Each named turn below is shown by a few rows before and after it. Which turns, in which order, take the first row of each later pair to the second? The first pair is answered.
gos:
|   5 |  15 |   8 |  -6 |   2 |   4 |  11 |  -1 |   3 | -16 |   8 |   2 | -16 |   2 |   6 |  -1 |  14 | => |   7 |  14 |   7 |  -9 |   6 |   3 |   5 |  -1 |  -3 | -12 |   7 |  -2 | -17 |   4 |   7 |   0 |  14 |
|  -7 |   3 | -13 |   3 | -21 |   8 |   7 |  -5 |   2 | -13 | -13 |   7 | -14 |  -3 |   4 |   1 |   6 | => |   2 |  -5 |  -7 | -12 |  -3 |   0 |  -9 |   1 | -10 |   3 | -16 |  -4 | -17 |   8 |   9 |  11 |   5 |
|   4 |  -4 |  -5 |  -5 | -10 |  38 | -24 |  -4 | -21 |  11 | -11 |  -9 | -22 |  -7 |  12 |  -7 |  -2 | => |  -8 | -18 |  17 | -30 |   0 |  26 |  -1 |   9 |  13 |  16 |   2 |   4 |   2 |   0 |  10 |  29 |  -5 |
|   3 |   7 | -18 |  28 |   3 |  37 | -28 | -12 | -26 |  -1 |  -3 |   0 |   1 |  -8 |  17 | -22 |  -6 | => |  -2 | -14 |  12 | -20 |  31 |  15 | -18 |  10 |   0 |  21 |   8 |   3 |  23 |  10 |  21 |  29 | -10 |
Sated:
|  -8 |  -2 |  -8 |  15 | -40 |  34 |   2 | -16 |   9 | -15 |  -3 |  18 |  -8 | -20 |  -6 | -13 |   3 | => |  -3 |  -8 | -22 |  19 | -35 | -20 |   1 | -12 |  -8 |  -7 | -20 |   0 | -22 |  -2 | -18 | -26 |  -1 |
|   1 |  17 |  -5 |  -9 | -23 |  25 |  24 | -12 |  10 | -30 |  -2 |  23 | -21 |  -5 |   8 | -16 |  -3 | => |   8 |  15 | -14 |  -1 | -10 | -20 |  12 | -10 | -14 | -19 | -12 |   6 | -33 |   9 |  -2 | -35 |  -8 |
|   7 | -12 |  -6 | -15 |  14 |  30 | -16 |  -3 | -11 |   1 |  -5 | -13 | -14 |   5 |  15 |   9 |  -1 | => |   0 | -18 | -13 | -20 |   1 |  15 |   1 |  -2 |   2 |  -4 | -16 | -11 | -20 |  13 |  16 |  19 |  -1 |
|   9 |  -1 |   4 | -14 |   0 |  11 |  -6 |  -5 |  -6 |  -4 |  -5 |  -9 | -25 |   2 |  18 |  13 |  11 | => |   9 |  -4 |   1 | -14 |   1 |   3 |  -6 |  -5 |  -7 |  -4 |  -7 | -12 | -28 |   5 |  17 |  12 |  11 |
dib:
|   7 |   1 |   6 |  -2 |   1 |  50 | -24 |  -6 |   5 |   1 |   4 |  -8 |   8 | -14 |  11 |   9 |  -6 | => |  13 |   1 |  16 | -20 |  -5 |  23 |   4 |  -5 |  14 | -14 |  -2 | -14 | -23 |  -6 |  21 |  26 |  16 |
| -12 |  -8 | -21 |  12 | -15 | -23 |   8 |   0 |   3 |  15 | -18 |   9 |   5 |  30 | -15 |   5 |   4 | => |  -6 |  -4 | -16 |  16 |   4 |   9 | -24 |   1 | -14 |  29 |  -5 |   9 |  21 |  21 | -12 |  -4 |  -6 |
|   9 |   6 | -13 |  24 |  14 |  -6 | -21 |  -4 | -32 |   3 | -13 | -11 | -15 |  -4 |  -9 | -36 | -18 | => |  18 |   7 |   2 |  11 |  22 | -11 | -14 |  -3 | -34 |  -6 | -11 | -19 | -34 |  -2 |   2 | -26 |  -2 |
Then:
(2 to 3 turns a pair)
|   0 | -16 |  -6 |  -8 |   1 | -24 |  -2 |   9 |   2 |  17 |  -9 |  -4 |   3 |  16 |  -7 |   8 | -10 | => |  18 |  -1 |  17 | -12 |  16 |  12 | -13 |   3 | -11 |   7 |  10 |  -8 |  -8 |  -3 |   8 |   3 |   7 |
gos then dib then dib
|  14 |   9 |  15 |  -3 |  22 |  -7 | -16 |   2 | -14 |  -2 |   8 |  -7 |  -4 |   4 |  -2 |   3 |  15 | => |  -5 |  11 |  12 |   8 |   3 |  -9 |  10 |   2 |  15 | -11 |  15 |  13 |  18 |  -3 | -15 |   5 |   8 |
gos then dib
|  -6 |  18 |   2 |  10 | -10 |  21 |  -2 |   3 |  -1 |  -3 |  21 |  12 |  13 |  -8 |  -3 | -21 |  15 | => | -11 |   9 | -12 |  14 | -14 |  16 | -12 |   4 |  -2 |   8 |  12 |  13 |  23 |  -1 |  -7 | -21 |   0 |
Sated then dib
|  -3 |  -7 | -22 |   4 | -16 | -16 |   1 |   0 |  26 |   4 |  -9 |  11 |  19 |  25 |   3 |   7 |  -5 | => |  24 |   6 |   4 |  -5 |  22 | -11 | -26 |   1 |  -9 |   7 |   8 | -10 |   1 |  17 |  15 |  -5 |  11 |
Sated then dib
|  -2 |   2 |  37 |   0 |   8 | -44 |  24 |  23 |  -8 |   2 |   2 | -13 | -32 |   1 | -22 | -14 |   2 | => |   0 |  19 |  51 |  15 |  10 |  13 |  13 |  15 |  -6 |  -8 |  27 |   0 | -12 | -25 | -20 | -25 |   2 |
gos then Sated
|   5 |  -7 |   7 | -12 |  -6 |  30 |  -1 |  -2 |   9 |   4 |   9 |  -3 |  -3 |  -2 |  11 |  18 |  -7 | => |  12 |  -8 |   0 |  -5 |   4 | -21 |  -2 |   1 | -10 |   9 |  -3 | -19 | -19 |  14 |   2 |   1 |  -7 |
dib then Sated
|  -3 |  10 |  13 | -16 |  23 |  63 | -18 |   7 |  15 |  -1 |  13 |  18 |  32 | -10 |   1 |  31 | -24 | => |  14 |  13 |   5 |   1 |  56 |   2 | -46 |  11 | -33 |  20 |   3 | -13 |  17 |   7 | -13 |  -8 | -33 |
Sated then Sated
|   0 |   2 |  -5 |   9 |  -3 |  -1 |   7 |  -3 |  -1 |   0 |  -2 |   2 |   5 |   4 |  -5 | -14 |   3 | => |  0 | -5 |  5 | -6 |  4 |  4 |  8 |  1 |  6 |  5 |  1 |  5 |  9 |  7 |  1 |  5 |  5 |
dib then gos then Sated
|   8 |  -3 |  40 | -15 |  23 | -32 |   6 |  -7 |   9 |   2 |   7 | -27 |   6 |  -5 |  16 | -10 |  32 | => | -21 | -11 |   6 |   9 | -13 | -40 |  25 | -10 |  36 |   2 |  -8 |  -5 |  30 |  -1 |  -4 | -16 |   9 |
Sated then Sated then dib
| -14 | -14 | -10 |  -7 | -14 | -49 |   6 |  -1 |  12 |  16 |  -8 |   5 |   9 |  25 | -11 |  11 | -31 | => |  21 |   6 |  38 | -25 |  29 | -17 | -10 |  -2 | -16 |   5 |  23 | -12 | -13 |   6 |  14 |  12 |   3 |
Sated then dib
|   5 |   9 |  26 |  -8 |  14 |  86 | -31 |   3 |   2 |   4 |  21 |  15 |  15 | -25 |  22 |  10 |  -1 | => |  16 |  12 |  -2 |   1 | -16 | -36 |  26 |  -6 | -13 | -26 | -26 | -18 | -71 |   3 |  14 |  -9 |  35 |
dib then gos then Sated
|   4 |   6 |  13 |  -4 |  -4 |  49 |  -7 |  -4 |   5 |  -8 |  14 |  15 |  16 | -15 |  11 |  11 |   6 | => |   8 |   1 |  17 | -15 |   7 |  45 | -14 |   0 |   2 |   0 |  14 |   9 |  15 | -10 |  14 |  18 |   8 |
gos then gos
| -19 | -14 |  16 | -29 |   7 |  26 |   0 |  17 |  36 |  16 |  15 |  17 |  39 |  -3 |  -3 |  42 | -21 | => |  -5 | -22 |   6 | -30 |  27 | -57 |   0 |  23 |   4 |  26 |  -8 | -14 |   3 |  26 | -11 |  27 | -16 |
dib then Sated
|  -8 | -16 |  10 | -28 |   7 |  12 |  -6 |  -2 |  -8 |   8 | -12 |  -9 | -15 |   1 |  21 |  33 |   1 | => |  -8 |  -5 |  -5 |   0 |  -2 |  36 | -24 | -12 | -23 |   7 | -13 |  -6 | -12 |  -9 |  17 |   4 |  -8 |
gos then dib then gos
|   9 | -18 | -35 |  18 | -15 |  10 | -10 |  18 |  -6 |  17 | -25 |  -8 |   2 |  19 |  -5 |   5 |  -7 | => |  18 | -16 | -17 |   3 |  -3 |  40 | -17 |  19 |  -6 |  16 | -12 |  -9 |   1 |  10 |   8 |  18 |   1 |
Sated then Sated then dib
|  25 | -27 | -12 |  -6 |   3 |  20 |   0 |  -9 |   6 |   0 | -21 | -13 | -20 |  17 |   5 | -22 |  -1 | => |  14 | -23 | -13 |   4 | -13 |  22 |  21 | -11 |  25 | -12 | -14 |   0 |  -8 |   9 |   0 | -24 |  -1 |
gos then gos
| -18 |   5 | -18 |  31 |  -7 |  31 |   5 | -25 |  20 |  -8 |  -9 |  16 |  27 |  -1 | -22 | -15 |  -1 | => |  -3 |  -5 |  -1 |   0 |  21 |  57 | -25 | -16 |   6 |   9 |  -7 |   6 |  25 |   4 |  -3 |   8 |   0 |
Sated then gos then Sated
| -15 | -10 | -20 |  -7 |   3 | -36 |   0 |  16 |  15 |  22 | -16 |   0 |  15 |  18 |  -3 |  21 | -23 | => | -14 |  -6 | -11 | -10 |  14 |  12 | -21 |  13 |  13 |  27 |  -1 |   9 |  34 |   3 |   5 |  23 | -29 |
dib then Sated
|  15 |  -7 |  15 | -28 |   4 |  -8 |   0 |   9 |  -8 |  -2 |  -8 | -11 | -10 |   6 |  13 |  11 |   0 | => |  -1 |  -5 |  10 | -17 | -18 |  22 |  10 |   7 |  16 | -11 |  -3 |  11 |  11 |  -6 |   9 |  12 |  -8 |
dib then Sated then Sated
|  -6 |  -4 | -29 |   4 | -11 | -12 |  -6 |  -9 |   0 |  18 |  -4 |   9 | -11 |  10 |   3 | -12 | -20 | => |   1 |  -1 |  -8 |  -6 |  12 |  11 | -21 |  -6 |  -3 |  27 |  15 |  11 |   4 |   4 |   9 |  -7 | -20 |
gos then Sated
|  -1 |  -6 | -15 |  -6 | -14 | -31 |   5 |   4 |   3 |   6 | -27 | -12 | -23 |  16 |   6 |  22 |   7 | => | -17 |  -6 | -24 |  11 | -28 |  17 |  -8 |   0 |  17 |  10 | -19 |  10 |  15 |   2 |   0 |  18 | -16 |
dib then Sated then Sated
|  14 |  -6 |  12 | -20 |  46 |   0 | -45 |  10 | -10 |  28 |  13 |  -8 |  29 |  14 |  -4 |  13 | -26 | => |  25 |   0 |  35 | -40 |  44 |   3 | -17 |   9 |   5 |   6 |  22 |  -9 |   2 |   6 |  12 |  35 |   5 |
dib then Sated
|  -4 |  -4 | -22 |   0 | -10 | -11 |   3 |  -6 |  -3 |  -3 |  -2 |   7 |  -3 |  15 |  -8 |  -5 | -16 | => |   9 |  -6 |  -5 | -17 |   9 |  -3 | -13 |  -1 | -15 |   6 |   4 |  -4 | -10 |  15 |   1 |   4 | -10 |
gos then dib then dib
|  20 |   6 |  33 |  -4 |  31 |   6 | -18 |   5 |  -3 |  -2 |   5 |   0 |   4 |  -7 |   6 |   6 |  -9 | => |   8 |  11 |  -1 |  21 | -20 |  12 |   6 | -13 |   7 | -30 | -17 |   8 | -17 | -14 |   6 |  -7 |  -2 |
Sated then gos
|  1 |  7 |  9 | -4 |  1 | 20 | -7 | -3 |  4 | 10 | 16 |  5 | 12 | -3 | -1 | -1 | 12 | => |   3 |   6 |   9 |  -6 |   3 |  19 | -14 |  -3 |   0 |  11 |  14 |   2 |  10 |  -2 |   0 |  -1 |  11 |
gos then gos
|  -2 |   3 |  10 |  -3 |  18 |  -9 | -17 |   2 | -29 |  14 |   1 |  -6 | -10 |   6 | -10 | -24 |   4 | => | -15 |  -7 |   4 |  -6 |   3 | -35 |  10 |   8 |  -5 |  11 |  -7 |   3 |  -7 |  16 | -19 | -11 |   2 |
dib then dib then gos
|  11 |  -6 |   5 |   4 |   4 |  20 | -21 |  -2 | -19 |   4 |   7 |  -6 | -11 |  10 |   6 |  13 |  -1 | => |   9 |   3 |   7 |  14 | -10 |  24 |  -2 |  -8 | -10 | -14 |  12 |   0 | -17 |   0 |   5 |   7 |  10 |
gos then gos then dib
|   6 |   5 |  18 |  -1 |  11 |   1 | -11 |   3 |  -4 |   6 |  19 |  -2 |   4 |  -3 |   0 |  -8 |  -8 | => |   6 |   9 |  12 |   8 |   5 |   7 |  -9 |   0 |  -5 |   2 |  17 |  -1 |   2 |  -8 |  -2 | -16 |  -7 |
gos then gos
|  -4 |  -9 |  -2 |  -5 |  -8 |  30 | -10 |  -2 |   5 |   1 |  -4 |  11 |  12 |  -5 |   5 |  12 |  -8 | => |   0 |  -2 |   0 |  -5 | -14 |  31 |   0 |  -5 |   5 | -13 |  -3 |   9 |  -4 | -10 |   9 |   9 |   5 |
dib then gos
|  -2 | -10 |   9 | -11 |  16 | -10 |  -2 |   7 |  -1 |  12 |   2 |   0 |  16 |   9 |   9 |  20 | -13 | => |  -5 | -10 |   5 |  -7 |  11 |  -9 |  -2 |   6 |   0 |  14 |   1 |   3 |  20 |   9 |   5 |  18 | -16 |
dib then dib then dib
|   0 |   0 | -42 |   4 | -33 | -14 |   3 |   0 |   3 |  -4 | -30 |  -6 | -37 |   4 |  12 |  20 | -22 | => |   4 |  -5 |  13 | -25 |  20 |  -5 |  -6 |  20 |  19 |  19 |  13 |   5 |  13 |   1 |  11 |  50 | -31 |
Sated then gos
|  10 |  -1 | -12 |   2 |  13 | -33 |   6 |   1 | -15 |  -1 | -12 | -13 |  18 |   9 | -13 | -21 |  -1 | => | -1 |  0 |  1 | -6 |  7 | 17 | 10 |  2 | 14 | -5 |  4 | 10 | 47 | -7 | -6 |  1 | -5 |
gos then dib then Sated
|  -1 |   5 | -16 |  16 | -20 | -19 |   1 |  -2 |  -8 |  -6 | -17 |  -9 | -24 |  11 | -10 |  -9 |  -4 | => |  -8 |   4 | -10 |   8 | -34 |  12 |  13 |  -3 |  14 | -15 | -11 |   5 | -17 |   0 |  -3 |   9 |  -1 |
Sated then Sated
|   4 |  22 |  19 |   6 |  28 | -34 |  11 |   3 |  10 | -12 |   6 |   1 |   4 | -14 |  -4 | -28 |   1 | => |   3 |  22 |  12 |  10 |  23 | -39 |   9 |   1 |   6 |  -9 |  -1 |  -2 |   2 | -11 |  -7 | -35 |   0 |
gos then dib
|  15 |  -3 |  13 | -14 |  28 |  29 | -28 | -11 | -38 |  12 |   3 | -11 | -11 |  -7 |  21 |   2 |   5 | => |   0 |  15 |  -1 |  23 | -10 |  43 |   0 | -24 | -16 | -16 |   7 |  10 |  -3 | -28 |   7 | -23 |   6 |
gos then gos
| -13 |   0 | -23 |  30 |  -2 | -41 |  -7 |   0 | -10 |  15 | -14 |  -5 |   7 |   9 | -24 | -29 | -25 | => | -29 |  -7 | -24 |  16 | -34 | -15 |  24 |  -2 |  30 |   0 | -17 |  16 |  13 |   5 | -17 |   6 | -18 |
Sated then Sated
|  18 |  22 |  46 |   4 |  -8 |   8 |  35 | -12 |  30 | -26 |  12 |   3 |   4 |  11 |  10 |  -4 |  41 | => |  14 |  -6 |  47 | -24 |  18 | -19 |  12 |   5 |  28 |  14 |   2 |  -4 |  26 |  40 |   6 |  26 |  16 |
dib then gos then gos
|  -8 | -11 | -10 |   1 | -19 |   8 |   9 |  -3 |   6 |  -3 |  -4 |  -8 |  -3 |  15 |   9 |   8 |  10 | => |   2 |  -6 |  -9 |   6 |  -4 |   9 | -11 |  -3 | -15 |   5 |  -2 | -18 |  -7 |  15 |  10 |  -5 |   9 |
gos then Sated
|  -2 |   1 |   5 | -12 |  -8 |  16 | -17 |  -5 |  -7 |   6 |   7 |  -5 |  23 |  -3 |  10 | -13 |  -5 | => |   2 |  -1 |  19 | -29 |  -4 |   5 |  -2 |  -1 |  -1 |   0 |  10 |  -7 |  11 |   0 |  17 |   4 |   7 |
gos then dib
|  21 | -10 |   6 | -30 |  20 | -17 | -13 |   6 | -28 |   3 | -17 | -35 | -35 |  17 |  20 |  16 |  14 | => |   5 |  13 | -28 |  33 | -29 |  13 |  -1 | -16 | -23 | -24 | -16 | -13 | -25 | -12 |   3 | -37 |   8 |
gos then gos then dib
| -14 | -26 |   6 | -31 |  18 |  -2 | -15 |   3 |  -3 |  29 | -10 |   5 |   8 |  20 |   6 |  18 | -19 | => |  -2 |   0 |   7 |   6 |  27 |   2 | -30 |  -8 | -32 |  21 |   4 |  -1 |   5 |   0 |  -2 | -33 | -16 |
gos then Sated then dib
|  10 | -14 |  -6 | -16 |   2 | -33 |  -5 |   4 | -22 |  -3 | -22 | -27 | -44 |  22 |  19 |  11 |  12 | => |  -9 | -14 | -32 |  20 |  -5 |   0 | -41 |   0 | -27 |  19 | -22 | -10 |   8 |  15 |  -3 | -19 | -29 |
dib then dib
|  -3 |  11 |   1 |  19 |   7 |  38 | -25 |  -4 |   8 |  12 |  24 |  15 |  39 | -10 |  -9 | -14 | -17 | => |  -3 |   3 |   9 |   4 |  18 |  30 | -25 |   2 |  12 |  19 |  26 |  14 |  45 |  -4 |  -8 |   0 | -18 |
gos then gos
| -12 |  -2 |   9 | -26 |  -6 |   4 |  20 |  20 |  41 |  11 |  13 |  18 |  23 |  -8 | -30 |  25 |  -4 | => |  14 |  -7 |   5 | -40 |  24 |   3 | -33 |  20 | -13 |  34 |  -3 | -18 |  -7 |   6 | -15 |  16 |  -4 |
gos then gos
|  17 |  12 |  -1 |  -9 | -10 | -10 |  16 | -14 |  22 |  -5 |   9 |  -1 | -20 | -10 | -25 |   0 |  23 | => |  29 |  14 |   5 | -12 |   6 |   9 |  -9 | -14 |   4 |   4 |  13 |  -9 | -24 | -12 | -18 |  -3 |  23 |
Sated then Sated then gos
|   1 |   5 |  -2 |   7 |   7 | -34 |  10 |  -6 | -25 | -16 |   8 |  -9 | -17 |  10 |  15 |   2 |  24 | => |   1 |  17 |   7 |  18 |  10 |   0 |   6 | -10 | -27 | -23 |  26 |   3 |  -1 |  -8 |  14 |  -9 |  24 |
gos then gos then Sated
|  13 | -12 |  -2 |  12 |   3 | -29 |  15 |   8 |  -1 |   9 |   1 |  -2 |  12 |  18 |  -7 |  -5 |   1 | => |  21 |   6 |  13 |  16 |  -1 |   8 |  20 |   0 |  -1 | -11 |  15 |   2 |   6 |  -5 |   4 | -11 |  19 |
Sated then dib then gos
| -18 |  -4 |  -1 |  -4 | -13 |  22 |  10 |   1 |  24 |  -5 |  11 |  19 |  22 |  -6 |  -7 |  14 | -11 | => |  -5 |  -2 |  17 | -23 |   1 |  24 |  11 |   2 |  16 | -10 |  17 |   8 |   1 |  -8 |   6 |  26 |   8 |
dib then dib
|  -6 |  -4 |  -7 |  -6 |   4 | -56 |   5 |   5 |  11 |   5 |  -8 | -10 |  10 |  15 | -13 |   1 | -13 | => |   5 |  15 |  12 |   1 |  10 |  39 | -29 |  -5 |  -1 |  -4 |  20 |   0 |  25 | -21 |   3 |  -7 |  -8 |
gos then gos then Sated
|  -6 |  17 |  17 |  -3 |   9 |  15 |  11 |  -3 |  16 | -11 |  20 |  11 |   8 |  -7 |   5 |  -3 |   2 | => | -10 |  10 |  -3 |  -8 | -15 |   7 |  22 |  -6 |  19 | -16 |  -5 |   6 | -14 |   1 |   9 |   5 |   7 |
gos then Sated
| -11 | -10 |   4 | -14 | -10 |   2 |  11 |   3 |   8 | -19 |  16 |  13 |  -1 |  -9 |   3 |   9 |   0 | => |  -6 |  -7 |  -6 |   0 |  -2 | -28 |   3 |   2 | -12 | -14 |   9 |   1 | -11 |  -2 |  -6 | -15 |  -4 |
Sated then gos then gos
